(in the rows, 128 means zero)
which system made each run:
trace 1, J_658 (9 x 18):
[[141 116 161 137 151 148  79 148 149 160 121 115 176 153 108  89  71 150]
 [131 143 130 197 170 113 102 133  90  99 122 122 101 117 187 151  99 142]
 [140 153 202  95 163 121 148 102 180 117 136 106 137 166 148 134 104 156]
 [143 102 135 151 156 167 111 113 161 166 106 165 101  84 190 117 145 136]
 [149 176 132 152 107 111 169 141 188  98 183 125 117 136 169 134 158 135]
 [119 120 122 136 111 184 103 138 196 163 113 141 192 149 130  90 132 137]
 [103 125 105 223 109 121 109 150 122  91 140  99 128 110 164 129 137 102]
 [107 123 181 118 119 129 124 160 172  84 130  96 177 152 104 126  77 137]
 [140  98 150 180 167 142  55 134 125 126 110 143 119  75 133 115  87 126]]
trace 2, J_658 (9 x 18):
[[112 121  89 111 115 106 195 153 105 143  86 140 144 174 138 182 127 146]
 [ 85 141 139  97 133 152  92  63 121 105 121 128 125 113  91 114 189  94]
 [146  69 115 112  79 113 184 156 106 157 136  97 103 106 132 127 105  97]
 [115 156  97 101 131 114 110 151 125  87 118 190 143 116  62 148 154 155]
 [154 128 112 115 110 136 103  96  76 175 169  81 119 147 110  79 115  89]
 [103 117  92 124 142  97 170 163  82 128  74 144 136 154 129 184 118 157]
 [106 151 162  78 140 141  96  52 108 100 133 118 114 121  96 117 156  99]
 [156  66 116 105 107 112 189 146 113 185 117 124  93 103 137 134 110 119]
 [118 182  96  97 131 120 123 134 121  84 137 189 120 122  87 147 178 154]]
trace 3, J_822 (9 x 18):
[[130  64 156  93 136 140 111 170 109 160  98 127 144 104  88 108  78 142]
 [160 166  89 165 135  92 141 117 107  91 126 160 123 148 143 198  99 136]
 [127 134 194 117 144 152 101 154 139 131 150  75 140 148 153  77  86 149]
 [168 125 105 127 152 146 116 107 131 146 101 215  98  85 152 158 130 146]
 [115 154 176 144 134 109 163 102 182 102 160  75 121 153 171 124 156 123]
 [140  78 148  70 125 148 126 146 162 161 111 170 128  86  84 104 136 146]
 [144 153  91 168 120  72 183 104 152 126 134 132 142 162 130 185 149 124]
 [ 96 101 172  88 130 139 133 181 134 145 115  86 166 159 104  90 104 151]
 [152 122  80 161 153 114 116 108 103 134  81 188 142 126 115 187 101 136]]
trace 4, J_602 (9 x 18):
[[115 130 129 100 114 176 138 146 171 184 137 117 153 161 158  69 165 149]
 [129 109  85 194  96 153 121 149 159 106 115 170 130  79 162 154 137 112]
 [ 74 121 177 113 118 151 120 166 110  65 110  90 146 133 134 128  87 127]
 [163  77 118 130 108 119 103 111 111 163 125 118 146 111  65 123  73  86]
 [130 164  95 147 149  76 139 118  47 120 133 100 102 162 135 152 131 128]
 [130 126 146  94 170 149 133  81 142 200  92 129 141 175 153 109 142 152]
 [141 133 119 167 153 111 128  93 168 112 124 175  89  69 153 159 174 126]
 [ 91 141 188  60 128 135 150 158 154  73 132 127 118 121 115 126 142 159]
 [157 113 103 126  83 127 105 142 173 143 165 144 158 103  50  97 132 109]]
trace 5, J_602 (9 x 18):
[[149 140  76 155 125 105 109 177 118 126 157 173  98  79 102 112 170 149]
 [ 78 156 123  90  80 176 152 135 132 110 129 100 155 178 155 113 152 120]
 [127  66 101 192 123 134 106 165 155 166 100 139 159  97 118 118 112 123]
 [ 88 145 129 123 117 151 109 122  49  62 116 117 100 117 149 150 110 104]
 [121  80 154 113 139 106 141 102 145 168  90  93 175 161  80 140  93 115]
 [152 143  95 151 170  95  96 107  66 141 136 146  76  94 112 125 155 126]
 [ 96 151 147  67 133 127 184  87 139 136 109 116 133 183 146 146 166 138]
 [140 105 120 161 159 118 102 141 188 159 123 169 131  80 103 106 172 151]
 [ 90 157 127  90  85 155 148 139 114  60 151 132  93 107 148 131 164 110]]
trace 6, J_173 (9 x 18):
[[150  79 141  83 126 143 186 119 148 191  89 144 121 128 152 143 110 134]
 [135 162 151  99 157  92 105  91 153  84 141 155 138 123  50 144 141 134]
 [142 125 128  91  81 157 164  84 132 166 161  90 109 136 152  95 156  85]
 [102 141 121 117 108 130 154 162 183  67 120 177 140 104 115 165 156 150]
 [ 94 166 103 130  99 127 114 117  73 109 162  73 132 167 110  98 152  94]
 [104  82  87 136 102 143 178 175 123 152  83 154 134 116 158 157 134 134]
 [116 157 121 126 154  79 102 136  72  90 121 123 147 157  63 152 100 141]
 [150  82 110 105 122 135 160 108 103 220 110 103 126 149 138 109 122 114]
 [147 133 147 102 165  81 149 119 160  99 109 182 124 114  91 182 117 158]]
trace 7, J_173 (9 x 18):
[[119 173 128 121 148 105 163 142 179 106 138 164 119 138 149 147 188 174]
 [ 69 161 140 124 126 154 117  79 100 102 118  81 138 171 153 122 164 103]
 [ 77  64 115 130 101 158 137 148 124 121  79 139 127  74 124 148 139 100]
 [149 141  98 118  97 109  99 158  73  88 150 137 137 122  66 137  75 116]
 [167 111  91 137 109 109 164 162 132 208 145 111 150 163 127 104 118 142]
 [132 164 131 121 189  76 155 124 132 124 112 158 110 151 133 165 154 184]
 [100 132 171  94 154 151 125  46 119 144 104  86 139 171 145 126 140 105]
 [111  70 139 104 112 144 136 106 158 112 100 160 109  53 101 146 147  97]
 [159 156 121  98  72 131 117 129 117  80 186 130 126 124  82 118  93  99]]
trace 8, J_277 (9 x 18):
[[100 129 106 102 152 129 149 133  91 140  57 153 150 174 133 178 111 158]
 [135 158 130 149 147 141  73  85 143 163 166  99 138 145 115  64 172 120]
 [113  84 134  84 110 139 199 105 159 149  89 146 115 108 147 158 152 116]
 [150 190 119 120 167  97 101 129 143 109 149 165 149 159  83 131 143 170]
 [171 114 110 113  68 158 159 122 144 162 173 120 100 104 153  98 127  93]
 [109 138  84 136 126 120 153 175 121 116  80 169 164 166 131 179 117 165]
 [129 145 127 133 102 157  74 119 141 143 172  89 163 149  95  57 133 107]
 [111  57 102 115 105 125 178 116 128 157  72 136 135 108 116 169 130  99]
 [119 184 119 103 169  95  94 120  93 120 139 132 140 166  65 114 157 156]]
trace 9, J_334 (9 x 18):
[[114 106 200 117 164 129  88  73 132 119 120  86 124 111 110 116 105 103]
 [150  89 146 116 132  83 180 133 146 110 121 154  85  70 121 177 121 128]
 [159 174 121 121  87 128 117 175 115  77 195 134 101 113 126 107 110 131]
 [166 154 116 141 127 162 142 130 166 175 138 149 132 160 204 109 129 158]
 [ 81 149 106 194 166 137  73 120 138 115 101 142 151 124 134 123 179 135]
 [ 93  85 193 125 131 159 117  88 153 113 100  86 150 120 134 133  94  93]
 [125  82 125 135 117  89 170 176 125  98 103 151 118  86 109 181  96 129]
 [159 164 134 117 109 123 111 181  83  97 179 105 116 144 133 104  72 142]
 [175 151 119 137 173 124 138 132 139 190 126 155 124 163 176 123 124 178]]
trace 10, J_822 (9 x 18):
[[115 103 100 105  92 154 166 170  75 175 123 102 112 142 169  97 133 129]
 [ 85 174 102 140 138 144  77 116 123  79 103 167 164 142 105 145 163 134]
 [123  80 148 155 137 118 116  91  93 163 129  63 108 110 133 106 118  80]
 [115 141 109  95  87 144 140 169  95  61 133 170  98  89 122 150 127 129]
 [159 165 121 159 132 106  83  93 142 142 186  97 146 150  92  87 137 112]
 [124 102  96 104  96 172 156 164  89 174 117 135  99 115 179  99 142 130]
 [ 81 182 110 150 141 132  96  94 144  81 119 145 150 146 114 141 187 127]
 [119  63 148 122 118 133 127 101 110 172 123  71 116 104 115  97 128  80]
 [115 146  82 116  87 117 146 164 102  65 132 173 110 100 105 168 142 126]]
trace 11, J_277 (9 x 18):
[[167  95 147 109 103 102 146  78 146 154 165  98 114 101  79 117 120  79]
 [134 130  85  99 148 100 158 161  70 134  98 182  95 118 123 162 139 163]
 [154 190 117 126 120 161  95  97 102 136 167 106 133 185 167  97 117 123]
 [110  78 120 162 122 149 165 145 174 180  94 123 146 125 184 128 146 133]
 [ 82 164 139 109 136 130 100 126 165  74 121 150 166 136  74 132 169 143]
 [186  95 144 106 106 100 149  95 156 156 166 113 117 107  85 120 101  93]
 [131 139  65 119 127 109 148 170  68 126 111 177 100 116 121 157 141 155]
 [138 177 125 121 111 165 104 110  96 140 156  89 151 192 157  92  98 120]
 [106  70 110 172 131 149 143 136 163 187  79 129 154 116 162 125 148 124]]
trace 12, J_334 (9 x 18):
[[136 121 141 125 136 133 153  59 132 181 140  82 106 146 165 105 166  99]
 [ 91 136 121  91 129 123 138 114 154  91 103 183 129 100  80 155 192 135]
 [144 103 120 121  52 159 126 123 137 135 167  98 140 116 108  98 109  71]
 [103 134  89 111 102 127 201 168 118 133 103 142 135 166 167 161 153 151]
 [123 154  97 125 117 152  60 147 102 131 127 137 183 160  74  96 110 131]
 [117  86 132 131 150 117 161  92 104 201  92  78 130 159 155 128 132 115]
 [ 99 135 125  88 156  87 121 123  96  84 106 159 122 116  50 155 148 138]
 [182 107 145  93  93 124 141 104 122 167 177  93 110 116 105  91  98  93]
 [129 157  82 108 124 103 187 139 116 130 134 165  91 131 150 152 193 153]]

runs to name:
trace 13 (2 x 18):
[[136 180  85 149  69 167 120 125 130 113 178 121 128 146 167 102 154 102]
 [ 99 100 105 170 114 116 142 138 168 147  96 106 198 167 104 140 126 117]]
 : J_658
trace 14 (2 x 18):
[[ 88  88 178 134 153  94 141 171 102  96 103  88 120 112 123 148  92 137]
 [160 131 181  85 152 141  94 108 127  95 129 166 102  86 108 136  79 139]]
 : J_658
trace 15 (2 x 18):
[[137 112 136  97 147 111 124 198 127 121 112 164 150 125  77 135  83 179]
 [147 147  85 163  90 141  82  95  86 111 167 120 121 113 113 114 124  72]]
 : J_277
trace 16 (2 x 18):
[[141 119 147 126  95 110 153  93 207 124 169 101 152 126  93 121 148  87]
 [115 161 120  81 100 144 156 158 128 100 165 150  87 109 141 106 191 144]]
 : J_173
trace 17 (2 x 18):
[[121 145 159 101 129 175 149 131 193 149 134 134 134 148 189  99 162 162]
 [142 138 123 150 113 128 138 117 226 107 133 174 164 114 112 156 141 131]]
 : J_277
trace 18 (2 x 18):
[[184  91 126 170 138 100 146 125 179 195 136 122 144 131 129 125  99 130]
 [110 146 141  81 147 115 182 175 124 115 102 142 121 162 162 157 127 183]]
 : J_822
trace 19 (2 x 18):
[[ 86 114 139 118  76 196 123 166 173 105 120 124 161 125 148 101 131 123]
 [123  82 105 181  86 132 106 172 121 101 125 122 149  87 107 137  85  96]]
 : J_602
trace 20 (2 x 18):
[[182 129 116 150 136 127 153 114 134 179 159 133  74 108 192 114 144 130]
 [ 99 169 118 121 117 158 153 163 147  87 113 158 140 157 187 152 146 165]]
 : J_277
trace 21 (2 x 18):
[[ 88 112  88 172 145 104 118  84 107 127  95 133 122 101 111 157 190  95]
 [ 62 101 152  68 156 129 149 133  99 129  78 120 111 119 112 128 173 142]]
 : J_602
trace 22 (2 x 18):
[[119  96 138 100 108 176  94  69 148 144 120 138 136  88  92 106 146  80]
 [121 116  83 165  97  78 176 151 117 108 154 116  96  92 119 146 173 103]]
 : J_822
trace 23 (2 x 18):
[[159 159 123 182 162 150  56 109 144 143 132 143 161 149 146 115  95 142]
 [111 139 157 183 161 112 140 139 127 130 127  71 123 163 201 128 115 145]]
 : J_658
trace 24 (2 x 18):
[[155 131 148 107  88 192  93 150 168 121 159 146 139 108 140  84  91 128]
 [151 131 116 182  77 109 150 157 142  87 165 103 138 133 138 153  76 100]]
 : J_602
trace 25 (2 x 18):
[[153 161 163 115 164  85 163  97 114 143 162  81  90 164 166 124 133 138]
 [ 96 120 158  93 149 181 122  99 183 140  82 162 147 129 152 129 155 147]]
 : J_173
trace 26 (2 x 18):
[[195 162  79 151 115 131 116 156 112 151 160 168 121 142 154 126  85 148]
 [111 170 134 171 177 123 104 124 144 154 142  97 132 170 171  92 173 158]]
 : J_334
trace 27 (2 x 18):
[[151  83 173 108 178  94 128 161 114 151 121 127  94  88 108 117  95 159]
 [191 162 127 112 148 150  92  66 143 157 143 162 139 150 125 121  95 133]]
 : J_173
trace 28 (2 x 18):
[[100  72 140 117  85 182 107 114 138 119 107 120 146  89 110 117 110  77]
 [137 138  92 164 134  61 135 147  90  96 152 140  90  92  89 150 155 126]]
 : J_822
trace 29 (2 x 18):
[[142 122  68 170 158 114 112  91  88 184 101 151 114 121 134 139 163 120]
 [ 89 162 138  79 103 118 183 130 104  99 143  86 119 180 145 130 161 130]]
 : J_658
trace 30 (2 x 18):
[[ 78 145  90 143 116 135 148 124 100 100 110 146  95 111 165 148 202 117]
 [ 87 125 155 108 113 136  95  85 130 108 144  84 144 119  71  95 159  82]]
 : J_822
trace 31 (2 x 18):
[[137 151  65 164 135  86 169 147  93 154 130 135 106 151 159 149 167 149]
 [111 176 156  85 153 160  69 104 131 126 138 123 148 158  96  81 149 145]]
 : J_334
trace 32 (2 x 18):
[[116  55 112 100 104 110 181 152 116 162  90 128 124  98  99 147 130 114]
 [126 187 105 106 156 121  77 106  70 112 125 151 138 162  81 127 130 140]]
 : J_277
